Named turns come first, each shown by rows before and after it. Which turns, in which order, take the first row of each pair that follows to the second? Write the first one first, as in the answered first pair.
J771 (before -> after):
[ -5 -10   8  10  -2  -2  -5   1  12] -> [ -1  -8  -1   8 -14   8  -7  -3   8]
[-1 12 -1 10 13 -8  8 -1 -5] -> [-6 10  2 -7  2  2 15 -3 13]
[-20   6 -44  -8  -4  27   9 -24 -13] -> [-19   1 -26  16  44 -18   4 -18 -12]
[  8  -5  21 -35 -21   0 -19  28  13] -> [ 22   3  -2  -6 -23   3 -32  25 -28]
J750 (before -> after):
[-16 -12   4  -7   3  -9   8  -3  15] -> [  1  -7  15   0   1 -18   1   8  10]
[ 22   8  15  10 -16   8  15  35   0] -> [-12 -19 -32  18   4   1 -14   2 -22]
[ 29  12   3   2 -30  14 -10  15 -11] -> [  1  -7 -30   1 -17  16 -22 -11 -22]
[  3 -17 -26 -12  -9  -7 -31  -3   9] -> [ 11  -1  -3 -26 -22   6  -8   7  32]
J678 (before -> after):
[ 22  -1  10 -11 -16  -3 -13  12   9] -> [-14  -7 -12 -18   2   5   3 -15  17]
[ 36   0  -1  11 -17  -8 -25  21 -23] -> [-10   2  -5 -26 -15  29  29  -3  24]
[ -5  13 -12 -27 -19  22   7   6   3] -> [-10   0 -33  -6  -3   7 -19  -2 -22]
[ -1  -8  -1  15  23 -25 -18  -1 -18] -> [ 10   7  30 -12  -5  -2  12  16  19]
J422 (before -> after):
[ 17   9  22  12  16   3  19   0 -11] -> [-17 -19  -3  -8  22   4  -1 -22  -2]
[  0   9   4  15   6  -5  16 -17 -37] -> [-13  -2  -7   8   9  -5   8 -27 -32]
[-16  -9   4   9  34 -13  -2  -4   9] -> [  4 -18  -1   9   5 -10 -34   6 -11]
[  2  -2  16 -16  -9 -13  -8  16  21] -> [  1  -4  15 -15  -2 -14  -5  14  25]

(two turns a pair)
[ 2 54 16 17  2  4 57 11 12] -> [-32   2 -54  24   6 -12 -25 -24 -33]	J678 J422
[-22 -25 -18 -18   0  -7 -27 -11   0] -> [-30 -20 -20 -10  17 -10 -14 -18   2]	J750 J678
[-23  -7  -8 -14   6  -1   5 -12  16] -> [-18  -7  -9 -17  -5   3   1  -9  15]	J678 J750
[  7  -4   0  25   0  -4 -13 -10 -21] -> [ 17   9  13  23  -9   5   6  -2 -15]	J678 J771
[ -6   1   7  -3  -7   8 -23  20   9] -> [  1  17   3   4 -12  22  -5  16   1]	J422 J771
[-18 -23  -6 -24 -15   9 -24   2  10] -> [ 16  -5   4   3 -23   0 -31  22 -17]	J750 J771
[-43 -20  13 -50  -1  -1 -12  10  54] -> [-49 -15  16 -39  22 -11   2   5  53]	J750 J678
[ -1   6 -18   7  10   7  13 -10  -7] -> [  1 -11 -20  -5  -2   2 -17  -3  -7]	J771 J422
[ 19  21   6  18  -2   5   9   0 -24] -> [-11  -2  -1  13  29 -17  -3 -14 -12]	J771 J750
[ -5   0  -7 -16 -32  28  11  -6   7] -> [ -4   5 -11  29  23 -14  10 -11 -21]	J771 J422
[  5 -18  -6  -3  -4 -11 -20   0  -8] -> [ 12   3  17  -8 -10   1  16   9  10]	J422 J771
[ 10  15  10   1  21   8  30  -5 -12] -> [ 24  18  18   0  14   3  22   5 -14]	J750 J678
[-16 -10  -2 -27 -23  17   9  -7  27] -> [ -2   7  13 -17 -18  17  29   2  28]	J422 J422
[ -1 -12  -9  -6  24 -14  10  11 -17] -> [  9 -15  -6 -26 -10   7   3  18  -7]	J771 J422
[ -1 -15   0   1  24  -4 -22   8  14] -> [ 4 -5 11  9 28 -7 -6 13 16]	J422 J422
[ 17  -1 -12  15 -12  -1 -18   3 -17] -> [ 25  10   3   7 -25   6  -1  13  -4]	J750 J750
[12 31 24 16  6  2 60  6 20] -> [ 15  16 -26  51   4  -6   5  -7 -45]	J771 J750
[ 13 -15  15   7   4 -16 -29   9 -15] -> [  0   0  21 -22 -17  24  14   0  16]	J422 J771
[-26  -8   9   9  42  -9   7 -29  19] -> [ 11  -2  34 -22 -23  20  -4   3  34]	J678 J771
[  5  22   3  -8 -15  36  48  -1   8] -> [ 1 17 23  6 30 -7 47  5 18]	J771 J771
[ -7   3 -24   6   7  24   8  -7  -1] -> [  3   1 -22  19  11  13  -5  -1 -13]	J750 J750
[ 27 -13  37   2   8 -34 -13  21  24] -> [  6   9  27 -15  -9  14  37   3  43]	J771 J422
[-13 -20 -12 -27 -11   8  18  -5  32] -> [-15 -34 -33 -10   5 -13 -13 -12   5]	J750 J750
[12 21 -5  7  0  5 -8  9 -3] -> [-11  13  -5  -2  20  -2   2  -2  14]	J771 J678
[ 22  22   2  -8 -19  21  24   8  10] -> [ 11  -2 -19 -21 -33  25  -9   2   7]	J422 J422
[-29 -27 -33  -6  15  13 -14 -13 -36] -> [-21  -3 -30  -6  -3  42  16 -11 -35]	J422 J750
[ -2   4   8  -3 -11   4  18  -8   4] -> [  5   1   5  -3 -22   7   8  -4  -2]	J422 J422
[  2   8  -9   2 -20  14   9  -3  -3] -> [ 5 14 11  8  0 -2 21  4  9]	J771 J678
[  6  -8   9 -22  -1 -14 -12  12   1] -> [ -7  -8  -8 -28  -7   7  -3  -5   0]	J771 J678
[ -2  -9   9  10  17 -38 -23 -10 -16] -> [-15 -22  -1 -14   1 -23 -31 -17  -2]	J771 J678
[ 12   2  23  -1  11 -18  -4  14  10] -> [  9  -7  -8   0  -9  -5 -29   3 -16]	J771 J750
[-22 -26 -23 -15  -3   7 -24 -30  -8] -> [ -6 -24 -10 -26 -27  14 -32 -15  -3]	J678 J750
[-21 -29  -7   9  13  24  15 -13  -8] -> [-16 -19   3  17  22  17  24  -8  -9]	J750 J678
[ -8  -3  12 -14  11  -6  14   2  22] -> [  8  -9   1   7  11 -21 -20   8 -10]	J678 J422
[ 12  10  -9  22   7  -5   2   0 -30] -> [-11   8 -11  15  24  -4  22 -15 -13]	J750 J771
[-12 -31   5 -26   4 -22 -20   8  30] -> [-34 -16  -9 -24  10   1  15 -11  33]	J422 J678
[  1 -21 -21   0 -19  12 -48  -2 -27] -> [ 20 -15  -1  -3 -31   9 -45  14 -20]	J678 J750
[  5   3 -12  12  -5   2  -1   4 -14] -> [ -5 -12  -4  -1   3 -11 -11   5   1]	J771 J422
[ 21  23  24   8  16 -21 -13  11   7] -> [-10  15  12 -27  -1  11   4  -6  36]	J771 J422
[-11   4 -26  22  -8   3   1  -2  14] -> [ -2   5  -9  26   5 -14   1   9  22]	J422 J771
[-17  -3 -29 -16 -18  21  10  -3  11] -> [ 24  15   9   1 -20   3  11  28   3]	J771 J678
[ 14   8  10   6  -1  -9 -28  16 -23] -> [-19 -15   2 -13  15 -14 -31   1   2]	J771 J750
[ 17  28   9  11   0   8  22   0 -23] -> [-10  14   6   8  31  -9  23 -13  -9]	J771 J678
[ 12 -12 -12 -24 -51  29 -29   4   2] -> [-16 -14 -27 -30 -37  36 -13 -17  11]	J750 J678
[ -5  -9   2 -27   5   5  -1  -7  21] -> [  2 -10   0   1  28 -19 -12  -6  -1]	J771 J771
[ 30  -6 -22   2 -12   7  -7  -6 -24] -> [ 21   8 -13  -7 -10  23  28  -9  -6]	J750 J422
[ -7   0 -10  19  28 -14   1  -7  -8] -> [ 10   9  10  18  22 -17   8   7  -5]	J750 J750
[-15   9   7  -3  -3  21  25 -13  14] -> [ 18   1  15   4 -28  12 -12  10  -4]	J422 J750
[ -5   2   1  11  22 -14  -4  -1   3] -> [  2   0   1 -11 -19  15  -7   4   9]	J771 J422
[  8   3  26   6   7 -29  10  14  17] -> [-12   1  18  -8   4 -14  23   2  32]	J750 J750
[-16   4 -11 -16  13   3 -25   4   7] -> [ 13  26   2   0   4   6 -13  21  -9]	J771 J422
[ 15 -27  15 -30 -40   0 -31  23  16] -> [-21 -30 -44   5  -4  -1 -32 -18 -30]	J678 J771
[ 23  10  16  14   2 -14  -3  26  -4] -> [-17   0 -16 -17 -16  27  11  -4  11]	J422 J771
[ -5  -1   1  21  32 -22  11  -4  -8] -> [ 20  -1  23 -14 -21   0   2  23  16]	J422 J678
[-14  23  -8  18  28 -11  44 -11   2] -> [ 24  29   6  32  11 -23  17  14 -19]	J771 J750
[16 11 26 18  3 -8 24 10 -2] -> [ 25   6  27   9 -13  -5   7  18  -2]	J750 J678
[  7  -8   6 -40 -40  30 -14  14  17] -> [ 17 -24  17  -9   2 -28 -47  27   0]	J750 J771
[-1 -7 -1 -8  1  4  7 -6  8] -> [  2 -13   2  -5   2  -2  -3  -3   6]	J678 J771
[-11  24  17  12  19  -1  26  -2   0] -> [  0  13  29 -16 -18   9   5  14  17]	J422 J750
[14 14  5 17 -7 19 19  8 -9] -> [ 11  14   0  22   4  15  24   4 -15]	J678 J750
[ 11   4  36 -18 -10  -4  -1  21  36] -> [ 24  -6  21   8   3 -28 -36  24  -1]	J678 J678
[  5  -8  17 -19  -4  -3  -2  -1  18] -> [ 9 13 10  3  5  8 24 -7 -1]	J771 J422
[-10 -26   1 -15   6 -20 -31   2  10] -> [-11  -5  20  -5  30 -25   7   6  22]	J422 J422
[  0 -42 -60  31  27 -14 -53   3 -55] -> [-16 -10  24 -44  14  25  61  24  72]	J678 J422
[  7   5 -11  -2 -25  17   6   5 -11] -> [ 3  9 12 -3  4 -4 26 12 13]	J771 J678
[  1  -1  13 -15  -7  10  12   6  22] -> [ 16 -10   6   1  -6  -9 -23  13  -1]	J422 J750
[ 14   8  15  33  34 -34  -4  13 -25] -> [-35 -17   2 -39  -2  13   5 -10  33]	J422 J771
[ 26  31  24  18   9 -11  19   4 -14] -> [ 28   4  25   5   4 -33 -26  11 -10]	J422 J678
[ 11 -17   3 -31  -9  11  -7  -9   1] -> [ 19  -8  13 -29 -11  11   0  -2   3]	J678 J750
[  3  10  -4  -1 -25  38  15  -6  -9] -> [ 26  15  11  25  -8   6   2  12 -25]	J422 J750
[ 30  12   8  10 -18  -1 -11  13 -12] -> [-12 -18 -19 -11  -8   0 -28 -11   0]	J422 J422
[ -9   6   3 -11  -5   9  16   6  17] -> [  3  -4  13 -13  -6  -5  -1  17  19]	J750 J771
[  8 -11   4 -14 -12  -3 -12   4   8] -> [ 22   1   9  -4 -15   2  -4   7  -3]	J678 J422
[-30 -27 -37 -25 -15  14 -10 -25  -5] -> [-17  11 -27  -9 -17  36  36 -24 -13]	J422 J678
[ 41  -2   6  -9 -36   5 -32  37 -11] -> [ 42  36  10  17 -16  18  22  30 -18]	J750 J422
[-21 -14 -15  -8  16   9  -6  -8  -3] -> [-3 11  8  5 22  7 21  6 -3]	J422 J422
[-14   3   0 -16  -9  21  10 -14   9] -> [14  5 30 -3 -5 -6 -5 13  6]	J750 J771
[-1  9 20 12 -4 -2 28 11  9] -> [-15 -16 -16  16  -6  -7 -16  -5 -17]	J678 J422
[-20  13 -14   8   5  11  27  -7  19] -> [ 13   9  -3   0 -34  14  -4  19  14]	J422 J750
[-13 -14 -10  13  15 -12 -17 -12  -3] -> [-21  -4 -13  -5  -3  18   6 -19   8]	J422 J750
[ 10  15  -9  35   9 -20 -10   0 -30] -> [-20  22   3   2  14   2  40 -14  17]	J422 J750
[-29 -26 -22  -1  42 -20  -2 -22   6] -> [ 41   9  36  -8 -14  -4  11  33  15]	J771 J750
[14 23  7  5  0  8 24 10  3] -> [ 22  19   3  18   3  -4   9  12 -15]	J678 J678
[ 26  18   8  17   2   6  32   9 -15] -> [  5  -5 -28  20   9   4   5 -12 -36]	J750 J422
[11 20 14  8 13  1 24  5  1] -> [  1  -3 -19  13  16  -7 -14  -9 -24]	J750 J422
[  4 -13  18 -19   2  10  10  10  21] -> [ 18 -12 -11   4 -11  16 -13   5 -22]	J422 J771
[12 11  8  7  1  3 13  1 -4] -> [-8 -3  5 -6 16 -5  9 -7 10]	J750 J771
[ 11 -14  21 -19 -28  14 -11  13  16] -> [  7 -19   8  21  12 -23 -28   6 -15]	J422 J750
[ 13  16  -7   7 -20  19  16  -4 -13] -> [ -5  13 -14  15   7   7  24 -16 -13]	J750 J422
[ 11   0   0  20  28 -19  -1   7  -3] -> [-11 -17  -7 -23   3   5  -3  -2  28]	J422 J771
[  9   5   3  24  11   5 -21  10 -15] -> [  3   6   0  -2 -16  31 -13   7   1]	J771 J771
[  4   0  17 -13 -12  18 -19   5  10] -> [-1 17 19 14 22  4  7 -3  2]	J771 J422
[  4  -9  -9  13  15 -21 -20  -4 -13] -> [  4  -6 -22  -7 -22  14 -18  -8 -11]	J771 J771
[-26  -1  -8  -4  25 -16   0 -23  15] -> [-15 -13   0 -26   2 -13 -25 -11  23]	J750 J422
[ 11 -16  -5   0  -5 -21 -30   6 -16] -> [ -3 -23   7 -24  -4 -16 -16   2  18]	J771 J750
[-13  -6 -29  -6 -18   4  -2  -6 -11] -> [  8  -6 -11  13   0 -23 -12  11 -19]	J771 J422
